Each row is where one point has got to under a steady rotation. How many steps took it there?
The counts run from 0 to 612.
[166 135 163 130 134  86 155 138 117 153 121 117 151 103 109 111 137 140
 139 113 126 123 148 126 187 141 156 214 126 122 113 121 104 151 158 162
  77 140 107  95 129 100 164 105 136 169 162 135 127  96 128 101 115  86
 122 109 130 116 154 140 130 146 139 146 171 134 117 133 103 124 129 103
 153 137 118 115 153 151] => 353
[169 125 154 141 151  88 146 127 127 152 125 134 136 102  97 104 147 141
 135 138 122 130 170 129 171 142 154 210 133 121 121 110 111 120 154 153
  80 155 101 114 127  84 149 109 103 132 151 142 133 107 131 122 109  93
 115  96 170 127 163 140 140 141 154 164 181 134 109 157 112 128 112 100
 156 129 115 133 153 142] => 433
[170 123 166 147 128  87 167 135 149 146 112 116 155 103  83 115 151 139
 130 110 127 125 137 143 171 147 147 203 103 121 119 121 123 148 150 134
  89 146  95 108 122  96 157 117 101 142 161 129 132 115 150  90  96 101
 100 118 121 132 181 171 139 143 146 153 162 132 115 135 127 127 123 110
 133 150 109 144 151 126] => 488
[165 115 160 129 152  97 140 160 151 142 103 127 144 114  93 101 162 124
 121 117 112 103 149 134 185 134 137 188 113 145 109  94 116 136 155 152
  95 160 101  88 135  99 150 104 106 112 172 129 144  95 150 104  94 127
 102 116 150 124 153 129 132 146 148 136 173 123  99 145 100 143 134 105
 134 158 112 110 159 120] => 304
[168 122 163 135 148  99 155 157 119 129 111 115 135 111  95 103 160 150
 123 127 120 111 124 127 191 118 142 201 115 127 114 108 119 143 164 157
  83 162  97  78 136 107 151  96 120 129 153 129 140 101 152 101  95 118
  98 128 134 115 128 140 146 146 146 146 176 128  90 130 117 146 143 121
 147 151 117 112 158 134] => 605
[166 101 166 133 155  94 148 161 138 151 103  90 157 112 105 116 166 122
 144 101 124 129 126 128 187 145 144 195 118 141 129 110 110 148 146 153
  88 168  96  86 142  98 146  90 124 134 168 132 129 116 164  89 101 122
  94 125 124 116 146 143 121 143 131 137 165 126 110 117 117 132 150 123
 132 140 102 100 157 136] => 224
[177 121 166 136 112  90 148 138 136 141 129 119 125 107 108 104 168 112
 127 127 115 116 126 133 164 141 159 208 105 106 117 113 117 126 159 130
  90 148 100  90 133 103 155  95 119 161 180 126 126  95 154 107  88 113
 114 117 144 134 176 153 136 156 145 142 172 115 106 129 134 135 141 117
 123 162 116 119 150 139] => 483
[153 111 169 147 161  96 161 132 146 152 123 115 159 106 100 107 150 145
 130 111 137 141 169 134 181 136 126 211 133 128 148 122 131 132 163 156
  77 164  91 102 130  98 137 117 104 133 151 145 125 132 143  97  94  96
  92 123 140 121 167 149 129 145 145 157 159 139 124 120 113 138 143 107
 161 133 114 147 145 131] => 46
[173 123 160 139 137  89 158 121 163 157 130 119 154 104 102 106 156 107
 138 138 136 134 149 136 166 153 150 210 125 111 141 115 114 113 143 129
  90 143  91 105 112  80 162 105 116 164 165 132 115 108 157 112  94 108
 117 134 149 117 187 126 128 144 143 161 151 129 125 137 128 114 136 120
 145 130  98 145 132 142] => 67
[167  99 165 126 151 116 159 130 144 138 125 106 151 106 112  90 160 123
 137 141 133 126 142 131 189 124 142 206 113 103 152 106 121 118 158 140
  83 176  90 100 127 101 126  96 116 134 170 135 123 102 159 101  89 111
  89 145 145 123 153 141 123 157 127 154 158 140 125 120 139 138 161 119
 148 126 110 134 138 158] => 345
[163 111 151 125 143 108 128 155 140 134 119 130 146 108 116  92 174 114
 112 112 127  99 141 123 187 112 129 208 126 125 115 108 131 134 162 159
  86 151  87  79 115 112 165 110 115 130 186 139 140  93 146 126  90 129
  92 143 148 127 157 109 128 137 151 137 162 122 122 142 113 144 145 107
 154 131 119 127 151 125] => 81
[180 120 156 133 138 109 153 130 142 129 130 121 162 107  89 108 160 129
 125 128 134  99 145 141 199 118 145 207 123 128 115 114 123 122 160 158
  96 155 108  92 115  97 145 102  87 126 162 130 132  98 147 115 103 113
  78 142 155 135 168 118 137 141 156 140 165 118 135 130 119 133 142 107
 157 130 119 143 132 146] => 465
[159 140 169 140 144  90 159 144 132 145 140 139 140 109 100 131 153 127
 112 129 117 139 149 122 187 141 164 213 132 128 111 113 105 143 160 157
  99 140  91  96 125 106 150 108 104 141 127 138 137 106 140 107 106  99
 103 121 163 118 148 128 152 142 160 168 169 129 111 149 107 139 131 102
 156 126 127 132 164 133] => 437
[165 118 135 133 110  85 131 140 137 168 132 109 134 112 119 113 168 104
 130 112 115 123 126 121 177 136 151 210 128 124 111 115  97 114 139 137
  71 156  87  84 148 102 148 102 131 145 168 131 118 111 150 116 103 108
 109  92 147 123 154 142 129 146 142 151 177 114 121 146 127 138 129  99
 134 132 116 126 132 163] => 34
[177 131 159 140 126  94 145 150 140 133 122 139 137 102  95 109 163 123
 109 120 124 106 126 138 180 131 150 207 119 122 107 122 117 155 151 143
  94 147 106  74 113  92 169  94 119 157 163 117 135 100 147 119  98 128
 103 148 141 131 178 119 137 136 147 143 168 123 113 136 123 128 129 118
 144 152 108 116 160 134] => 384
[184 121 149 137 122  91 150 140 135 154 139 101 135 114  97 125 170 107
 137 133 105 128 125 130 176 142 171 208 119 119 110 106 107 105 139 135
  89 153 100  89 147  93 148  88 107 137 152 134 123 101 157 105  98 106
 109  97 162 125 150 146 138 144 155 153 175 112 114 134 130 134 143 108
 131 135 113 125 129 156] => 37
[161 136 157 125 129  96 153 152 118 143 111 109 150 114 112 114 154 126
 133 117 131 111 136 128 202 135 157 210 121 134 104 114 105 147 160 162
  85 133  96 101 122 113 170  99 123 147 168 126 126  79 145 104 113  92
 121 103 135 101 130 133 146 149 143 156 172 124 111 156 119 137 131 107
 152 134 129 120 144 142] => 356
[157 113 162 117 156  96 146 145 147 153 115 110 168 104 132 103 148 123
 129 106 143 127 143 119 186 146 153 208 118 137 123  97  95 161 154 164
  79 157  93 102 115 113 138 124 123 129 179 135 136 112 144  84 119 116
  92 132 132 114 161 127 113 154 129 137 157 136 124 139  95 138 135  99
 141 138 116 121 167 133] => 472
[155 117 157 138 138  78 139 123 145 152 137 120 122 105 137 126 178 105
 115 115 132 150 136 117 173 138 152 201 132 143 128 100 100 127 159 153
  76 155  73  93 128 100 131 114 115 116 156 133 138 136 157 105 106 113
  97 113 161 117 169 131 134 156 150 156 163 105 108 144 122 150 129 105
 146 138 121 130 157 122] => 114
[165 123 150 140 139  96 153 147 148 146 110 116 158 120 106 102 175 123
 130 123 153 108 128 140 206 122 135 201 118 140 122 136 117 127 165 144
  86 159  93  94 119 108 160 100 106 142 178 120 123 101 161 111  97 108
  99 135 130 113 176 122 140 131 143 144 160 111 120 133 133 134 137 108
 151 140 115 145 131 139] => 164
[163 127 152 137 141  89 148 130 135 148 125 142 142 103  94 103 150 140
 123 136 115 124 162 125 180 138 157 211 128 125 115 113 106 125 155 150
  82 152  96 116 128  91 146 115 102 129 143 135 133 107 130 121 112  88
 111  97 166 130 162 138 149 147 149 168 185 140 115 162 107 131 113  95
 160 128 122 137 152 148] => 434
[170 130 166 132 148 105 154 139 153 147 130 132 171 110  97 107 150 129
 117 123 139 106 149 136 184 136 150 213 119 127 112 120 115 136 161 156
  97 155 112  90 116 109 143 109  89 135 170 132 132 104 141  97 102 121
  85 151 145 131 177 116 125 139 150 131 161 125 135 120 100 134 146  99
 148 144 115 138 141 143] => 467
[163 112 165 129 146  93 129 140 143 150 120 124 128 104 119 124 155 102
 126 102 107 125 159 125 181 147 149 197 138 138 121  87 107 132 151 167
  95 150  96  82 135  94 144  90 109 122 156 135 137 106 141 109 106 120
  90 111 173 129 151 117 125 155 149 144 175 119 110 132 100 138 138 116
 139 146 118  99 170 123] => 500
[150  92 160 130 146  98 134 143 159 151 119 119 153 107 117 103 170 100
 124 103 127 123 147 132 199 141 136 187 127 132 150 119 108 142 156 146
  86 166  93  84 130  95 143  90 130 152 171 126 130 115 161 112  94 117
  89 144 138 127 178 110 117 133 121 148 168 141 130 130 127 130 142 119
 155 128 106 121 157 145] => 446
[167 104 171 131 148 109 163 138 140 140 137 103 152 107 109 100 169 116
 138 142 128 135 135 125 180 128 147 206 115 105 147 105 125 119 158 141
  89 170  86  96 127 104 132  99 116 137 163 145 127 106 162  99  89 111
  89 146 149 118 146 142 128 156 139 155 156 136 120 112 135 145 168 125
 146 122 109 136 139 144] => 344
[167 126 165 133 167  92 154 163 134 149 105 105 158 111 108 104 153 141
 135 115 139 120 129 125 177 141 138 214 129 134 124 106 109 157 146 158
  76 160  93  82 125  97 153  99 132 135 158 134 136 114 151  90 106 132
 101 143 130 102 139 123 123 144 132 143 156 134 105 122 105 128 139 125
 150 138 101 108 155 137] => 26
[149 123 163 131 166  99 143 140 161 154 116 135 150 115 123  95 157 115
 125 119 148 119 166 128 190 140 125 194 134 136 144 114 105 145 169 153
  80 158  92  89 122  95 143 102 126 149 165 127 130 112 141 112  93 109
 105 141 149 111 169 104 124 144 124 150 160 139 113 136 103 135 138 110
 164 136 109 123 158 138] => 248
[157 114 166 125 168  94 142 137 150 158 115 131 149 111 123  96 155 113
 130 120 142 132 165 126 186 146 136 197 138 135 148 117  98 140 161 158
  83 160  95  91 123  90 148  93 131 153 162 130 131 113 143 106 101 107
 107 139 148 110 170 104 123 147 130 146 163 136 115 132 104 133 136 112
 160 137 109 112 167 139] => 249
[159  92 152 130 154 103 136 167 157 153 119 104 164 112  97 119 176 115
 124 118 110 131 132 130 196 140 152 195 119 136 129 108 111 130 139 142
 103 168  83  99 127 107 134 103  95 106 165 143 136 108 171  98 102 128
  78 128 155 124 151 132 130 132 146 157 159 134 123 141 128 133 145 109
 140 118 108 131 147 134] => 142
[169 127 162 126 144 104 160 134 146 145 109 117 163 115  95  95 143 134
 137 120 140  97 159 137 199 136 131 193 120 130 125 119 114 136 157 154
  88 150 117  97 126  94 159  93 123 159 168 115 126  91 140 106 101 100
 115 122 127 118 164 121 132 143 128 136 177 137 121 133 105 127 131 111
 154 150 112 119 141 153] => 549
[176 123 157 129 108  97 144 126 136 143 131 117 126 110 116 101 167 104
 124 128 115 109 128 127 172 133 158 202 103 103 115 100 115 122 159 132
  83 145 100  84 134 102 155  97 124 156 186 122 128  91 152 113  88 112
 113 117 143 132 171 147 135 161 138 142 175 118 110 136 136 144 141 113
 124 157 117 122 148 149] => 482
[167 120 159 115 132 105 143 129 123 155 126 127 141 101 120  92 136 125
 139 136 116 120 151 123 177 142 163 220 125 105 124 102  98 137 151 153
  83 156  97 102 122 107 140 100 124 148 173 135 123  85 128 111 112 100
 117 111 159 121 141 144 123 167 128 155 174 152 115 137 116 131 137 107
 147 126 115 112 149 165] => 153
[153 119 147 130 140  83 127 153 131 170 112 105 135 108 141 104 163 118
 134 101 142 135 126 118 174 137 137 216 136 135 128 112  99 143 141 153
  62 162  75  92 130  98 155 103 145 142 178 139 124 124 150 105 107 113
 114 110 137 104 151 137 116 151 132 148 160 122 106 135 119 135 133 114
 144 135 107 111 147 140] => 30
[165 134 157 136 125  90 141 131 120 141 119 117 126  97 133 107 156 122
 127 102 136 114 139 126 179 124 143 220 143 130 119 102 114 143 154 171
  83 135  81  84 103  89 173  90 131 150 166 126 131 103 136 123 107 118
 109 129 149 112 144 112 129 162 145 155 165 115 110 133 120 133 127 134
 157 130 118 116 149 134] => 578
[150 114 151 126 145  78 135 154 135 156 114 113 145 107 124 121 172 110
 124  99 128 135 143 123 182 151 156 201 128 139 118 107 102 141 155 156
  83 135  82 110 123 103 172 115 127 143 176 145 133 108 155 103 116  98
 117  97 138 109 163 134 132 138 155 155 160 116 115 163 108 135 125  96
 144 132 122 128 159 112] => 556
[179 132 168 144 143  86 161 129 135 130 122 135 148  99  88 108 152 148
 118 128 132 124 137 134 177 137 162 206 113 126 121 118 107 154 155 151
  90 141 107  95 115  79 159 108 117 158 147 121 143 116 143 103 110 112
 100 137 135 132 188 126 145 134 146 152 167 135 111 141 116 120 116 113
 151 143 108 128 167 134] => 187
[182 114 157 129 126  91 148 138 139 144 140 109 150 109 101  98 174 116
 123 133 121 119 114 118 168 134 166 202  99 108 116 109 102 129 148 131
  81 160 108  80 139  95 150 112 127 160 178 131 137 106 156 102 101 127
 100 136 132 140 184 133 127 137 137 131 159 118 118 133 123 134 138 101
 129 146 102 123 150 148] => 285
[174 104 151 133 125 104 147 143 146 141 119 113 145 103  98 108 174 107
 133 133 120 117 133 138 187 129 150 206 110 102 135 108 128 115 147 130
  99 149  78 105 114  99 162  95 108 137 177 133 125  90 167 124  87 111
 104 127 150 123 161 142 141 145 150 166 157 129 124 148 158 129 140 123
 140 123 111 149 132 138] => 262
[161 108 179 146 130 100 153 152 146 149 117 118 147  98  87 126 139 124
 132  99 101 125 145 138 180 150 141 207 124 113 130 118 125 155 140 145
 108 151  89  86 124  98 152  89 113 151 147 136 124 105 148 102  91 109
  89 123 142 133 148 159 132 146 140 164 171 150 115 116 133 119 139 133
 142 139 108 111 149 143] => 322
